In the data rows, 128 means zero.
Here are some numbered points:
[132 179 153  91  98 171 146  86 137 134 143 137 147 133 134 164 145 134
 108  98 129 129 113  97 146  88 139  88 116  73 116  79 129 178 170 182
 151  89 151 150 201 130  46 128 139 133 116  52 116 119 125 149 185 170
 117  88 110  59 139  83 123  61 185 100] 0
[135 144 134 113 129 154 142 112 122 155 134 115 153 119 138 131 129 130
 103 143 150 117 134  96 122 143 138  86 134 112 112 107 174 144 164 159
 134 103 115 180 170 126  55 109 120 104 140  76 126 168 141 106 147 199
 153  93 128 112 110  72 133 107 114 127] 1
[112 144 115 152 119 115 126 125 135 122 128 111  98 117 123 135 114 144
 131  91 105 115 124 119 116 143  98 104 132 152 132 160 130 132 112 153
 118 123 128 112 103 130 139 142 128 114 117 170 107 109 139 169 166  81
 162 143 152 131 112 166 127 113 103 115] 2
[130 147 112 102 157 136 145 104 136 111 133 165 114  99 120  87  79 144
 110  97 167 116 142 111 140 118 153 131 171 104 161 136 122 165 137 129
 134 107 150 146 138 119 105 103 140 131 144  91 137 134 131 150 117 145
 145 110 126  99 128 107 134 114 153 137] 3
[139 156 111 113 144 128 134 102 145 105 138 121 117 127 136 114 110 152
 123 123 144 106 128 109 145 153 119  98 169 119 138 128 155 133 157 153
 123 110 149 164 132  78 126 119 122 130 128 121 135 109 150 119 157 114
 158 127 166 120 116 121 149  98 105 122] 4
[120 102 111 178  95 130 111 155 127 110 131 116 118 124 133 122 128 138
 135 117 102 135 116 146 107 126 120 151 102 180 125 167 116 105  86 125
 129 155 115  95  83 127 169 136 124 119 117 204 115 107 132 140 133  89
 137 170 121 167 119 183 142 143 102 134] 5
[123 140 118 163 116 123 137 129 153  98 128 147 124  93 109 116 116 149
 118  92 103 118 121 131 109 130 114 122 126 143 131 161 123 134 118 144
 116  94 127 127 113 134 118 128 132 118 109 174 108 126 133 170 148 104
 174 158 130 140 101 164 135  97 133 113] 6
[113 150 113 145 112 108 133 120 151 121 127 115  93 117 124 148 126 157
 136  74  85 109 121 118 111 130  97  99 129 147 125 162 123 139 117 158
 118 111 134 114 101 121 129 147 124 120 119 175  95 100 135 181 190  73
 168 145 157 103 108 150 124 107 108 116] 7
[132 169 125  93 130 145 148  81 137 136 125 142  88 132 153 167 103 156
 124  76 103 116 134 101 146 112 109  97 139  84 129 103 131 163 145 187
 121 106 162 139 142  88 116 126 144 137 112  76 106 103 119 167 201 107
 126 106 157  59 120 108 129  82 146 116] 8
[125 130 111 137 117 113 129 128 129 126 135 114  97 121 116 135 110 125
 132 105 112 127 123 116 113 146 103 116 126 154 141 163 121 119  89 147
 121 129 134 121 101 114 152 142 140 119 124 158 119  98 144 146 143  84
 146 136 137 140 116 157 141 144  98 135] 9
[113 168 111 147 110  99 139 111 162 115 110 151  87 114 119 156 118 168
 140  77  82 131 121 106 113 115 102  98 128 153 119 162  98 152  91 139
 104  82 139 101 100 111 123 130 122 110 107 156 103 114 124 184 206  77
 184 153 139  97 106 165 130 107 136 120] 10
[122 173 119 104 124 133 149  99 137 126 139 139  93 127 136 141 106 147
 133  91 108 132 136 109 138 121 106 105 135 100 138 124 132 154 130 167
 122 114 159 123 142 120 124 129 138 125 120 109 117 117 128 162 171 113
 132 125 153  93 121 119 131  94 147 112] 11
[129  71 138 125 161 128 113 170 102 137 114 151 168 136 117  97 140  93
 131 186 161 131 135 158 131 110 168 184 128 124 125 112 125 114 120  71
 144 146 109 113 127 160 147 113 111 139 139 123 173 173 124  83  29 184
  84 120  71 162 155 110 111 171 160 153] 12
[144  84 157 103 142 176 117 152  96 155 140  86 177 161 144 112 172  69
 128 187 182 131 130 157 156 129 174 159 119 116  92  72 143 100 176 117
 162 180  93 155 160 147 147 130 126 173 143 102 152 141 108  72  49 185
  34 102 112 137 153  84 124 172 106 131] 13
[103  65 109 174 128  65 110 180 102 138 109 122 115 134 134 124 134 119
 140 153  98 154 131 156  87 149  94 166  85 186 125 164 118  81  54  48
 112 151  85  79  69 116 217 141 104 105 122 204 118 127 144 113  98  89
 122 133 111 216 115 183 129 198  71 163] 14
[145 133 167 105 133 165 141 134 113 124 146 114 187 131 136 129 151 113
 127 139 153 118 121 144 137  86 155 107 130  90  99  80 138 146 193 157
 168 149 139 153 189 177  80 139 130 155 137  80 149 137 122 120 105 184
 100 119 116  89 159  72 112 102 173  95] 15
[123  55 120 208 159  88 100 185 116 122 122 113 157 133 127  96 136 115
 123 171 141 118 132 185 111 155 138 187 131 196 122 162 165  79 121  74
 121 166  93 117  51 132 198 141  95 139 141 210 119 147 123 107  62 144
 141 162 132 220 126 155 138 156  80 133] 16
[135 145 112  90 160 142 150  97 134 109 126 168 119 102 125  96  84 139
 105 108 167 119 133  99 132 120 154 106 164  95 160 120 131 170 134 137
 134 108 155 154 151 132  94 113 134 122 130  93 143 123 134 136 132 154
 142 110 127 113 131 106 137 121 171 145] 17
[134 137 125 141 137 138 126 132 131 129 129 114 133 124 127 121 123 122
 121 130 140 131 125 115 117 132 133 109 121 129 131 131 150 131 141 139
 128 127 125 136 125 131 114 120 123 127 138 136 131 123 131 126 127 139
 141 128 132 141 127 131 142 122 114 136] 18
Which three points above are nearest to each new point? Their numbers follow each, smallest number first.
[108 130  96 166 105  72 114 147 157  94  99 137  65 108  89 131 118 145
 154  89  82 135  99 130  97 147  85 139 117 196 139 207  70 112  50 102
 104 120 115  63  58 113 169 141 111  99 112 214 115  91 136 170 166  39
 174 178 131 143 108 204 155 145  82 140] 2 5 9
[138 152 118 101 157 131 137 120 135 117 130 118 133 126 127 116 118 139
 126 125 156 108 128 115 139 151 133 107 158 124 137 111 159 121 155 149
 125 131 152 168 134  96 106 118 124 136 141 101 131 118 155 110 148 132
 146 118 170 111 130  98 136 105 104 136] 4 17 18
[144 161 125  93 129 188 164  76 139 114 136 152 124 114 119 130 109 149
  97 109 174 113 134  81 160 128 147  81 172  82 139  94 137 173 169 175
 139  78 149 187 192 106  44  96 141 135 134  51 115 133 118 125 167 161
 126  88 126  64 120  70 132  76 152 111] 0 1 17
[138 162 151  91 113 156 135 114 133 138 147 133 104 132 109 141 138 128
 145 105 114 133 128 122 150 109 114 116 119  81 127 114 108 149 150 167
 145 133 152 119 172 144 112 129 145 147 124  99 138 109 114 147 146 114
  85 122 144  74 142 116 119 112 161 100] 0 8 11
[119  53 127 161 157  76 100 203 109 143 118 101 162 150 124 107 173  81
 132 193 126 146 124 173  96 157 132 178  93 188 130 150 149  64 110  55
 123 184  82 116  95 155 208 150  94 133 141 197 159 152 140  74  52 134
 110 151 112 219 152 155 111 197  64 148] 12 14 16
[161 108 123 169 105 123  96 144 153  93 131 117 106 130 123 123 167 115
 147 141 119 140 109 155 129 173 106 156 112 166 133 172 130  95 124  93
 120 130 100  99  84 120 166 127 131 129 134 187 130 121 113  94 105 103
 150 150 130 168 131 166 146 145 100 129] 5 9 18
[118  39 136 146 164  91 100 214  95 151 119  92 179 150 128  78 178  73
 149 204 143 148 126 183  92 147 136 175  92 188 127 139 136  45 119  66
 143 214  75  98  91 176 217 145  94 140 145 198 165 145 156  62   8 152
 104 152 107 228 160 150 113 211  74 154] 12 14 16
[121  63 172  93 173 145 119 152  52 181 136 105 216 169 158 113 147  94
 114 203 184 128 144 160 130  85 173 170 118  78 103  31 164 127 186 123
 161 209 124 140 181 171 138 156 122 167 148  69 151 154 142 100  59 215
  29 121  98 156 167  79 126 154 166 151] 12 13 15
[116 173 125 116 116 133 137  72 148 123 108 162  98 120 127 166  92 180
 103  79 107 111 121  85 124 102 111  72 145  93 138 115 117 182 118 162
 115  74 153 141 146  94  83 120 135 104 110  86 101 128 143 169 219 110
 157 112 132  65 100 117 144  75 162 139] 8 10 11
[115 162 111 145 109 109 133 119 159 112 117 138  95 116 117 148 124 163
 141  81  87 132 130 121 112 129 107 100 126 145 127 161  84 147  94 130
 113 104 136 113  99 110 127 132 118 105 101 160 112 111 137 181 190  76
 171 155 131 108 102 168 143 112 130 125] 2 7 10
[109 117 101 171 104  70 115 155 143 101 102 142  68 113  83 121 120 134
 158  94  84 128 112 123  95 155  95 145 117 198 129 211  67 109  49  96
 103 120 108  69  59 122 177 142 112  86 111 226 120 101 134 173 158  41
 176 181 122 161 110 209 127 163  89 137] 2 5 9
[135 133 147 104 154 156 141 123 118 138 125 116 159 115 138 109 122 117
 116 143 162 100 140 130 136 120 153 117 152  96 122 105 159 146 171 152
 147 133 140 172 164 163  76 137 123 141 142  82 142 149 127 107 101 189
 124 120 132 107 146  70 122 104 155 119] 1 15 17
[127 199 128  93  82 173 148  71 134 134 131 141  92 124 148 185 109 157
 114  72 122 125 127  83 158 113 107  76 132  86 124  94 115 169 135 180
 122  67 136 139 164  92  55 120 159 110 115  78  85 115 109 164 226 117
 124  95 129  42  94  99 127  81 158 112] 0 8 11
[127 118 141 163 130 103 125 149 123 119 134 125 125 142 138 135 139 139
 128 136 114 140 124 154 114 116 120 150 117 135 128 135 152 131 140 120
 132 161 131 110 120 129 140 152 115 119 142 152 125 133 142 137 127 114
 132 163 136 157 128 148 129 122 142 115] 5 9 18
[143  93 150 107 155 147 121 152 108 139 139 155 155 136 132  99 141 115
 127 170 153 139 150 136 132 121 175 170 121 112 119 111 122 134 142  85
 137 136 104 123 136 167 126 105 132 144 135 102 160 174 106  88  53 182
  82 112  91 136 145 104 118 186 159 140] 12 13 18
